Each named move below is a turn or a mirror, shown by a few rows before and after it. Which moves, in which order, take the first row of each later pair to the second? The first pair is answered.
Fibe (before -> after):
[  6  14  -1   1   1  -3  -2 -14   0   3  -7  -9   2  10   3  -6   7   5
   3   8  -5] -> [  0  17   0  -5   5  -4  -4 -13   4   5 -11  -5   2   9   1  -4   4   1
   3   7  -2]
[-14  14   9   5  -4   6  -8  13  10   6 -16   4   9 -12   0  -3  -6   1
 -11   4   8] -> [  2   3   4  21 -15  10  -4   9   2   2  -4  -8   8 -12   5 -10   3  14
 -10   9   2]
[  6  -8   4   7  10   1 -16   6  -8   3 -24  27   2   3  -2   4   7 -13
  -9   6  18] -> [ 20 -18  -1  22   0   5 -13   3 -16  -1 -14  16   2   5   1  -2  15  -2
  -9  11  12]
[ -2   8  -3   9 -10   9   0   4   3  -5   4 -13   5  -6   5  -5   2   6
   1   3  -8] -> [-14  16   1  -3  -1   6  -4   6  10  -2  -5  -5   6  -7   2   1  -5  -4
   0  -1  -3]
tulo (before -> after):
[ 21  -4  -2   3   5  -5   4 -10  -8   2  -9   8  -6   4   0  -2   8   0
  -5   2  10] -> [ 18 -17   2   0  -1   0   9  -5 -10  -3   2   3  -5  -4   4   2   9  -9
   1  -7   0]
[ -5  -1   4  13 -11   3 -12   1   7  -2 -12   2   9 -14  11  10  -5  -3
  -4  -2   1] -> [ -5   1   2  13 -11   4 -12   1   7  -2 -11   0  10 -13  11  10  -4  -1
  -3  -1   0]
[ -9   4  11  10  -9  15  -2  14  10   5 -21  10   1 -22  -6  -3  -3  -4
 -12   1   2] -> [-13   0  10  10 -14  19   1  16  10   1 -12   2   4 -24  -4   0  -2  -5
  -7  -4  -6]
lanep (before -> after):
[  2  -6   8  -1  -1   4  12  -4   7   2  11  -2  -9 -18  -3  -9 -10   3
   1  -6  -6] -> [ -3  -4   9  -3  -1   6  11  -2   9   1  11  -3  -7 -18  -2  -7 -10   1
   2  -8  -8]
[ 10 -19  -1  -2  -4  -2   2  -1 -15  -6  13  -5   4   7   1   5  11   1
   8  -7  -7] -> [  5 -17  -1  -5  -4   0   1   1 -14  -8  13  -6   8   6   2   8  12  -1
   9  -9 -10]
[-10   6  -2 -21  19 -19   0  -5  13  -8   3   7   0  17   4   8 -19 -13
  21   0   1] -> [  4   0  -2 -16  20 -23   3 -11  10  -4   1  10  -6  20   3   1 -20  -8
  20   7   6]
kiduf (before -> after):
[ 11   5  -1  12  -2   5 -10   0   3   6  -9   5  -3  -2  -2  -6   5   3
  -8   8   4] -> [ -2   4   0   5  -3   9 -14   6  -4  -1  -7   3   7   0   0   6  13  -9
  -5  -1  -1]
[ -5   6 -14  19  -2  -1 -19  12  -1   5  -8 -13   6   5  -3   8  -4  -1
  -6   4   4] -> [ -5  -4 -11  22 -10   7 -14  15   2   4   0 -17   3  -6   0   5  -8  -2
  -4  -1  -4]
[-13  18  -5  -3  -3  -1 -10   4   2   0  -3  -9  14  12   2  10  16   6
   0  -2  -6] -> [ -2   3   1   8 -17   9   5   4  12   2  10 -15   0  -9   5  -4   4  13
   1  -3 -16]
Pairs:
Each pair is two moves apart.
[ -4  -4  10   8  -8   1   3   5  14   9  -3  11 -14 -18  -7 -13 -11   4
   0   4  -3] -> [-14   0  10   6 -11   7   0  10  16   5   1   5  -8 -21  -6  -8  -9   1
   2  -1  -8]
Fibe, lanep
[-5  6 -3 -1 -4  1  0 -3 -3 -9  5 -2  2  9  2  2 10  3  2  3  3] -> [ 4  0 -1  0 -2 -3  1 -6 -5 -4 -1  8 -5  8  0 -3  7  2 -1  7  7]
lanep, tulo
[ 29 -18  -3  -2  14 -17   8 -14 -15   7  -4  11 -15  15   4 -11   6  -7
   6   6   6] -> [ 25 -18  -6  -5  13 -18   9 -14 -18   3   5   4 -11  20   6  -6   9  -7
  12   3   0]
tulo, kiduf
[ 14  -7   4  10  -5  11   6  -1   1   6  -1  13  -4  -7  -2  -4 -17   2
 -14  -7   0] -> [ 18  -2  -4  15  -3   7  -3  -5 -15   1  -1   7   6  12  -1   3   0   7
 -13  -1   4]
kiduf, Fibe
[ -5  -6  -4   9   1  17  18  -2   3  -4  20 -28  -5   9  -7  -4   2  20
   0 -10 -10] -> [-11  18  -3  -1  21   3   7  -7  13  10  -9  -5  -7  16 -16  -5  -7  18
 -11   1  13]
tulo, Fibe
[  0  -5   1   6  10  -5  -5  -8   9  10   5 -16  10  -8  -2  -2  10  16
  -6   6 -14] -> [  1  -3   4  -1  18 -12  -6 -11  12  15  -5  -4   5  -7  -6  -4   3  11
  -8   8  -7]
Fibe, lanep
[  5 -15  -1   4  -8  11   2   3  -9  -3  -1   6  -3  -6   1  -3  14  -4
  -7   3   2] -> [-15   3   0 -10   0   9  -3   6   0  -3  -6   9   3  -3  -1   7   8 -11
  -5  -3   4]
tulo, Fibe
[  2   3   5  -9   7  -5  -3   1  -7  -1  14  -4   3   3   8  18 -12 -16
  13  -4 -15] -> [ 17  -4   3  -4   9 -12  -2  -5 -14   3  11   2  -4   9   7  11 -10 -13
  10   3  -9]
lanep, kiduf
[-16 -34  17   2  -5  21   2  14   3 -13   7  13   4 -27   3   8  -3 -13
   0 -11 -14] -> [-39  12  11  -6  10  16 -10  12  24  -7 -12  12  12 -18  -4  12 -10   0
  -5  -3  -1]
kiduf, lanep
[  0   1   4  15 -14   3  -6   9   5  -6  10  -5  -7 -10   7  -4  10  14
  -1  -9 -10] -> [  4  14  -2  11  -1 -11 -15   1  -2  -2  -5   3  -4  10   2  -1  15  18
  -6   1   4]
lanep, kiduf
[  1  -1   3   8  -1   6 -14   4  -7   2 -13  11   5  -6   1   1  12  -3
 -10   8  10] -> [  1  -2   2  10  -5   9 -14   6  -9   0  -9   7   7  -7   3   2  14  -1
  -9   8   6]
lanep, Fibe
[  9 -12  15  14 -10   9  -1   6  12   0  -5  -3  -8 -12   3  -6   3   7
   0   5   2] -> [ -8  -3  17   4  -8  13  -5  13  18  -2  -7  -4  -2 -15   3   2   1  -1
   2  -2   0]
lanep, Fibe
[  5   5   2   2   5  -5   7  -4  15   9  -7   7 -14 -10  -4 -12 -16   9
  -2   5   5] -> [  8   2  -2  -3  14 -15  -3  -7  -4   6 -14  15  -6   9  -5  -2  -3   0
  -2   7  14]
kiduf, lanep
[  6   4   1  14  -9   5  10  -6   9   5  16 -15  -5 -11   2  -9  -3  19
   7  10 -10] -> [-15  21  -3  -4   8  -4 -13  -2  -7   0  -4  -2  17  13  -1  16  14   1
   4   6   3]
tulo, kiduf
[  4   8  -6  -7  10   2 -15   0  -8   2  -7  12   1   6  -2  -2  14  -2
  -1   2  14] -> [ 14 -15   0   0  -4  12  -4   3  -8  -1   8   8  -8 -10   2  -9   9  -4
   3  -4   1]
kiduf, lanep
[ 16  -5  -7   2   4 -13   7 -16 -15  -1  11  -2  -6   9   0  -2   5   6
   6   9   0] -> [ -9  22  -9  -6  11 -10  -7  -9  -4  -2  -2  -3   8  11  -3   9   5   5
   1   7   5]
lanep, tulo
[  3  -3   1   8  -4  -1   1   4   7   9  -9   7   5 -10   5  -5   7  -2
  -5  10   4] -> [ -3   1   1   7  -4   1   0   5  10   9 -10   6   8 -11   5  -3   6  -3
  -5   8   4]
lanep, kiduf
[19 -2 -1 -2  3 -6 13  1  1  4  6 -3 -8  4  4 -7  0  1  6  7  7] -> [ -2   9   3 -16   8  -4   8   9   9   3   1   1  -2   1   2   4  -4 -10
   7  -2   7]
Fibe, lanep
[ 13   0 -11  14 -11  -6  -1  -4  -4  19  -5  14 -16   8   3   8   1  15
  -9   8   5] -> [ -9   8 -13  13 -21  10  -5   7  -2   7   6  -4   2   2   9  21   8  12
  -4  -4  -8]
lanep, Fibe
[-20  -3  10  -2   4   7 -11   8  -3  -4   0   6  10   7   7   9  11  -8
 -13  -2   2] -> [  2 -14   6  13  -3   6  -7   2 -12  -4   7   0   3  10  10  -1  17   3
 -13   6   0]
Fibe, lanep
[-10   1   5  -1   1   5  -4   4   5   4  -5   7   1  -9   1   3  -6  -2
  -4   0   1] -> [ -9  -2   5   0  -1   7  -1   5   6   3  -1   4  -1 -12   2   2  -8  -1
  -2  -2  -2]
kiduf, tulo
[  9   6 -16  -6   4 -10 -11  -8 -23   4  -3   1  10  18   8  -4  17  -2
  -5  18 -15] -> [-10   4  -9 -19   4  -1 -13   4 -18   0  -5   5  16   8   8   7  13 -20
  -4   4 -20]
tulo, lanep
[  8 -15  -4  -4  -4   3  -7  -1 -15  -5   0   2   7   7   1   1  17  -8
  -3  -4  -6] -> [ -1  -6   3 -16   6  -2  -6   0   1   5 -12  16  -2  -2  -5  -1  -1 -15
  -5  -6   1]
kiduf, Fibe
[ 10 -11  -2   5   0   0  -1  -4 -10   4  -1   8  -3   5  -2  -3   5  -3
  -5   4   3] -> [ -9  -2   1  -6   5   2  -5   3  -3   2  -5  11   4   3  -3   6   2 -12
  -5  -4   3]
Fibe, lanep
[ 26 -21  -4  15  -9   6   8 -15  -5   2   1   4  -7 -12   3 -10   4  -4
  -3  15   4] -> [ 18   1 -15   8   4  -6  -6 -21 -14  -1  -7   2   7  14   1   2  16   0
  -2  21  13]
tulo, kiduf
[ 11   9   6  10   1   2   1  10   5  -6 -14   1  -1 -13  17  -6   1   7
 -17   5  -3] -> [  8  12   5   4   8  -4  -5   9  -2  -6 -20   7   3  -4  14   1   6   0
 -17   4   3]
tulo, kiduf
[  1  -4   2   7   1   4  -7   2  -1   5 -15  11   8  -3  -4   4   4   4
  -4  16   6] -> [  5 -14   5   6  -1   3  -2   3  -2   5 -11  13   3  -8  -4   1   1   0
  -3  13   4]
tulo, kiduf
[-14   1   3  -4   0   0  -8   1  -3   5  -8  15   2  -6  -2  11  -2 -14
  -6  -6   7] -> [ -6 -16   3   0  -7   3   0   0  -8   0   7   8  -2  -9   2   9   0 -15
   2 -11  -3]
lanep, tulo
[  7  -4   5   8   2   1   1  -5 -15   6  -3  -5  -2   8  -6  -3   9   1
   5   4   2] -> [ -8  -1   9  -3   7   2  -2   0 -11   4  -6   1   2   6  -6   6   5 -10
   6  -3   2]
kiduf, Fibe
[ 11 -12   9   6  -4  12  -2  11  -3   1  -7   8   1 -13   3  -3  -2  -9
  -3  -4   3] -> [  3  14  -3  13  -5  12  -6   7   1  -5  -2 -12  12  -2   3   0   5  11
   0   2   2]
tulo, tulo
[  5  -5  -2  11  -6  -4 -17   8  -1   0  -2   1   2  -3  -6   9   6  -1
   1  -8  -6] -> [  9  -7  -1  11  -6  -4 -12   7   6   4  -2   3  -6 -10  -7   3  -2   2
   0  -6  -5]
Fibe, kiduf
[  9  -6   9   3   5  -4  -3  -3   7   7 -13  18 -10  -9  -4 -13  -7  -1
 -11   6   9] -> [ -5  -3   4  -4   8  -3 -16   3 -10  -3 -13  14  11   7  -2   8  12 -12
  -7   0   9]
Fibe, kiduf
[ 2  9  3 18 -2 17 -2  9  3  3 -5 -2  6 -2 -2 -9  5 11  3 14  0] -> [ -6   3  11   4   5  15  -2  13   6   7 -13  14   3  -8  -5  -4  -4  -7
   2   6   3]
Fibe, tulo
[  6   1  -1  -3   8  -7   2 -11  -1   6   1   0  -3  10   8  -6  -8   6
   4   6   7] -> [ -7   2   3  -4  -1   4   6  -3  10   2  10  -8  -1  -3  10  -4 -13   4
   7  -2  -3]
lanep, kiduf
[ 21 -19  -2  16  -3 -10   3  -3   6   2   8  -1  -6  10   2  -1  -1   0
   1   1  -1] -> [  7  -7  -3   3   8 -16  -8  -1   1   0  -2   5   5  23   0  12   7 -10
   2  -1   6]
kiduf, Fibe
[ 10  -7  -1  15  -2   9 -16  -5 -11   1 -11   5   8  -1  -6  -3  12  -6
 -12   5   4] -> [  1 -14   5   9  -6  16 -11   2  -3   0  -6   6   6 -15  -4  -2   4 -15
  -9  -5  -3]
Fibe, kiduf
[  4   8   0   7  -3   5   6   2  22  13   4   0  -7 -10  -4 -14 -13   9
  -8   5   6] -> [ -5   9   3   3  -2   8   3   6  24  12   1   2  -3 -13  -4  -9 -15   2
  -8   1   5]
lanep, tulo
[  5 -13   0 -10   9  -9  -2  -6 -15   0  -2  10   1  15  -3   8   5 -10
   3  -2   4] -> [  7 -16  -3  -2   0  -1  -1  -4 -19  -5   8  -1   5  14   1   8  11  -5
   5  -3  -4]
lanep, Fibe
[  0   3   4  -7  15 -11   5   1   7   7 -12   7  -5  -8 -11   3 -14   0
  -8  -8   3] -> [  5   0   2  -7  15 -14   8  -2   7   8  -8   4  -9  -7  -9   0 -15   2
  -6  -8   1]
tulo, kiduf
[-1 -2 -1  1  1 -5  2 -1 -5 -4  0 -9  0  0 -2  1 -1  1  0 -3 -2] -> [-4  3 -2  1  3 -4  0 -1 -5 -4 -2 -8  1  1 -3  2 -1  2 -1 -2  0]
tulo, lanep
[-2  5  3  0  0  2  6 -7 12  1  0  2 -7 -4  2 -8 -9 10  1  3  1] -> [ -2  -3   5  -2  -3   4   8  -5  11  -1   5   2  -7  -7   3  -8 -10   5
   3  -1  -4]
tulo, tulo
[ -4  17  -1   1  11 -10  -3 -14  -5   3 -10   1   7   8  -8   6  10   2
  11   6  13] -> [ -2 -15  13  -4   0   1   7  -4  -6   0  -1   9   0 -15  -5   5   3 -18
  14  -9   0]
tulo, kiduf
[ -5  14  -7  -7   3  -3   4  -6  -8  -9   6 -16   6   8   0  -1   3   1
   9  -1  -6] -> [  6  16  -6   0   5  -6   6 -11  -2  -1  -2 -10  -4   4  -4 -13  -4   9
   2   8   2]
kiduf, tulo
[-13   4   7  -2  -8  10   3  12  16  -1  -5   5  -4 -18  -1  -1 -13 -12
  -9  -5  -7] -> [  7  18  -5  10   2  -6  -7  -3   1   3 -17   4  -1  10  -4  -6   2   8
 -15  16   9]
Fibe, kiduf
[12 18  1 13  9 10  3 -5  4  4 -7 -3 -1 -8  6 -9 -1  0 -1  7  2] -> [ 5 15 -2 12  6 14 -3 -1 -7 -4 -1 -9 11 -3 10  2 11 -6  2  3 -2]
kiduf, Fibe
[ 14 -22   2  -2  -5  -4  -8   2 -21   4   9   5  -7   2   9   3  -3 -11
  -1  -7   0] -> [ 19  -5  -8   9  -7  -7  -4  -5 -14   5  15 -10  -9   9   9  -6  -4  12
   0   4   0]
tulo, kiduf
[ 2  3 -5  5  2  2 -6  2 -2  3 -6  7 12  1  3  8 14  6  0  5  3] -> [  3 -10   0   2  -1   5  -3   5  -5   1  -2  11  10  -5   4   9  12  -4
   2  -2  -1]
tulo, tulo
[ 19 -14   0   9  -6  -2  12  -4  -5  -1  16  -8 -10  -1   4 -11   0   8
   7   1  -6] -> [  4  10  -9   1   6 -11  -5  -5 -14  -5   5  -8   9  23   3   5  13   6
   6   3   4]
tulo, kiduf
[  5 -14   0  -2   0   0  15 -14   0   5   5  -4  -4  12  13  -1   0   7
  13   4 -12] -> [-10  -1  -3 -10   6  -1   6 -10  -1   2  -1  -4   7  20  12  11   5   2
  14   1 -10]
kiduf, lanep
[-31  10  -5  -9  -5  -4  -4  18  15   1  -1   7  11 -28 -13   7  -4  -6
 -11 -10  -8] -> [-26  23 -10  -9   5 -15 -10  11  13   7 -13  13  10 -15 -16   5  -4   1
 -16   1   4]
kiduf, kiduf
[ -3  -3   8  -8  -5   7   3   8   5   0  -5   3  -3  -9   0   1  -2 -11
   2  -7  -5] -> [ -6   9   6  -8  -1   4   1   6  10   3 -11   3  -4  -6  -2  -1  -5  -6
  -1  -2   0]
kiduf, lanep
[-10  -4   3 -10   0   9 -17   5  -6 -11 -12  -3  23   3   0  23   9 -11
 -12 -11   8] -> [  8  -2  -5   8  -5   8 -18  -3 -12 -10 -12 -11  21  11   1  13  17   8
 -16   2  11]
Fibe, tulo
[-28  33  -1   5  -3  14 -28  15   4  -3 -24  -1  25   0  -1  14  13   1
 -17   7  11] -> [  6   3   9   6   4   2 -22   7  -5  12 -40  30   3  -5  -6  -3   5  -8
 -27  17  25]
tulo, lanep
[ -6   3  -6 -15  -8   1  -3   0   4  -4  14 -19  11   5  -4   2   5  -7
   9  -5 -10] -> [  0  14 -10 -16   2  -9  -8  -7   2   2   3 -13   9  17  -8  -1   6   1
   4   5   1]
kiduf, kiduf
[ -8  -1   3 -10   4  -2   7   0  11  -1   4   0  -6  -6  -1   1 -11  -3
   3  -7  -5] -> [ -3   4  -4   1  -2   1   8  -3   7  -4  12 -12  -4  -2   1  -1  -5  10
   4  -4  -8]
tulo, Fibe
[ 2 -1 -4  1  7 -2 -1 -7 -7 -3  0 -5  5 11  2  0  7  5  5  1 -3] -> [ -2  -9   2  -2   2   5   5  -1   1  -4   5  -5   1  -4   3  -3  -3  -1
   7  -7 -10]
Fibe, kiduf
[ 18 -17  -3  12  -9   0   4  -5 -10  -3   9  -4  -6  -2   3  -6  11  11
   1   0  -1] -> [ -1   4  -4  -8  11 -12  -9  -4 -10   0 -11  11   4  14  -3   9  11  -2
  -1   0  14]
kiduf, Fibe
[  2  -9  -6  -6   4 -12   3  -6  -7   2   0  -5   3   5   2  -2   5 -11
  11 -13  -6] -> [  4  -7  -7   1  -1  -7   7  -7  -2   2   6 -14   0   1   3  -8   3  -1
  12 -11  -9]
tulo, kiduf
[ 12 -14   1 -10   9  -9  11 -12  -4   2   4   9 -11   7   0   0  -7   2
   2  -3  -2] -> [ -1  -7  -3 -14   8  -6   5  -8  -8  -6  11  -1   2  14   3  11   1  -2
   8  -9  -7]
kiduf, tulo
[ -7  -7 -11   0  -4   6  -5   3 -10  -9  16 -11   7  12  -1   2   4   0
   9  -7 -12] -> [  2  -8  -5   3  -4   4   6   0   9   2  13  -3 -13  -4  -5 -16 -17   8
   5  -2 -10]
Fibe, kiduf
[ 11   5  -8  20  -8   6 -13  -4 -21  -2 -11 -11  17  -1  -1  -2  18   2
  -6  14 -10] -> [ 14   4  -6  23  -8   5 -13  -4 -18   2 -15  -6  13  -4  -2  -6  15   3
  -9  16  -6]
kiduf, tulo
[-18  -4   1  -2  -5  15  -8   8  -7  -5  -1  -3  13  -4   4  11   8 -12
   0  -7  -5] -> [-15   2   2   6 -10  19   1   6  12   2   0  -8   2 -19   2  -4  -7   2
  -3  -2  -7]
kiduf, lanep
[  3   4  -4  12  -2   4   0   2   2  -3  -3 -17   6  -2  -1   3  15  12
  -3   6   2] -> [ -9   8   1   5   3   6  -5   7   7  -2 -13  -8  10  -6  -4   8  11   1
  -6   1   5]
tulo, lanep
[ 15 -15   1   3  -1  -5   5  -6 -10  -4   9   3  -3   5   1  -2   7   2
   3   1  -2] -> [  3  -4   1 -10  10 -10  -2  -4  -8  -2  -2  12   1  11  -3   7   5  -7
   2  -1   5]
kiduf, Fibe
[ -5   0  16  -5   3 -12   2   2   9  10   1   4   3 -11 -14   1  -6   5
   8 -19   9] -> [ -2   6  13  -2   4 -14   3  -2  11  11   2   0   1  -8 -14  -4  -6  14
   8 -15  10]
tulo, kiduf
[  1  21   4   6   2   3 -11   0  -1   3  -7   8   0  -3   7  -2  -6  -8
   0  -1  18] -> [ 15   3   7  13  -3   5  -4  -2  -6   3   0   9  -8  -9  10 -10  -6  -7
   1  -1  14]
kiduf, lanep
[  9 -21  11  -3 -12   4  12  -2   6  -2   6   4 -19 -22   2  -7  -9 -13
   5  -8  -6] -> [  0 -17  13  -9  -9   4  10   1  10  -1   3   7 -17 -23   1  -3 -12 -18
   5 -11  -5]
Fibe, lanep
[ 17  -3   1   3   9 -10   0   4 -20  -6  -7 -13  13  11   6   8   2   0
  -2  16   3] -> [ 14 -11   6   9  -4   4  12  10  -6  -7   6 -22   5 -11   9  -1 -10   3
   0   9 -11]
lanep, kiduf
[  5   4   2   4  -2  -2   1 -11   2   6  -6   5  -8  -2   0 -11  -5  11
  -3   6   3] -> [ -3  -7   6   3 -11   8   4  -2   2  -1   5   0  -4 -12   4  -6  -5   2
   1  -5  -9]
kiduf, kiduf
[-18   7   3 -12   1   4   5  14   8  -3   6  -6   9  -6   0   7   5 -10
  10 -13  -5] -> [ 17 -18   2   0  -2  -5  17   2  -4   2  13  -2  -9  -3   1 -10   5  -1
  11  -2  -4]
lanep, tulo
[ 13  -4   8  24 -17  18   5  -2   8   5   2 -11 -16 -20   2 -20  -9  15
  -3  16  -3] -> [ -5   9  15   0   2   7   0   0  21  13 -18  11 -18 -21  -7 -13 -24  -2
  -7  11   9]
Fibe, lanep
[  5   4  -4  10   7  -6  -6  -3  -5   5 -11  -1   0  -6 -11   3  -2   5
   0   6 -11] -> [ -4   3  -3  10   3   1  -4   1   0   2  -6  -5   2 -13 -10   4  -4   3
   3   1 -17]
lanep, kiduf
[20 -6 -4 13  0 -4  0 -9 -8  4 -4 -1 -3 11  1 -5  5 10 -2 12  5] -> [-11   6  -4   5  -7  11  -7   6  -1  -8   4 -14  15   5   5  12   8   1
   4  -3  -7]
lanep, Fibe
[  8  -5  -3   3  -4   3   1   5  11   1   6  -7  -3 -10   1  -3  -6   6
   2   6  -2] -> [  1   3  -4   1  -3   5  -2   8  13  -1   5 -10   1  -9   1   0  -6   5
   1   5  -2]
tulo, lanep
[ -7 -12   4 -12   1   4  10  -1  13 -14  18   1  -3  -7   1  -4 -20   4
  15 -10 -17] -> [ 12   0  -6  -2  11 -12   5 -16   7  -6   5   4  -8  12  -3 -14 -15  23
   7  11  -1]
kiduf, Fibe
[  2  -3  -2   3 -12  -6  -6  10   1  -4   3 -10  11  -9   3  11   5   9
  -3 -14   4] -> [  4   5  -5   2  -6 -13 -10   6  -1  -2  -3  -6  12   0   1  12   7  11
  -5  -9  10]
kiduf, kiduf
[ 11  -4   2  -2   8 -14   7 -17   7   3   4  14 -17  -1  -7 -10 -10  -6
  -2  -2   3] -> [-11   1  -1 -12   8  -8  -2  -9  -2 -10  10   5   3   9  -3  11   3 -19
   5 -14  -5]
kiduf, tulo
[ 16 -14  -2  15  -5   9   0   8  -6   2  -1  -2  -9 -14   2 -19   8  18
   5   3  -7] -> [ -8  11  -8   0  11   2 -20  10 -13  -2 -16   2  12   8  -1   2  21   8
   6   1   4]
kiduf, lanep
[-10  15  -1   1   8   8  -6  -2  14   3  -6  -4  -5 -14   2  -6  -6   1
  -5  -6   5] -> [ -9   4   3  -2   5  10  -3   1  12   1  -2  -1  -7 -19   3  -5  -7  -7
  -3 -12   1]
tulo, tulo
[-15  -2   5  -3   3   1   1  11   4   1  -8   7   1  -5  -1  -1  -6 -21
  -1  -6  -1] -> [-10   4   3  -3   9  -7  -2   6   3   5 -15  10  -1   2  -4  -3  -6 -16
  -4   1   7]
kiduf, kiduf
[  3 -11  -4   2 -15   9 -17  15 -20  -1   0   2   0  -7   9   2  19 -10
  -7   1   0] -> [ 13  -5  -7  13 -19   8 -10   8 -11   2   4  -7  -8 -10   9 -10  14   9
  -9  10  -1]
tulo, kiduf
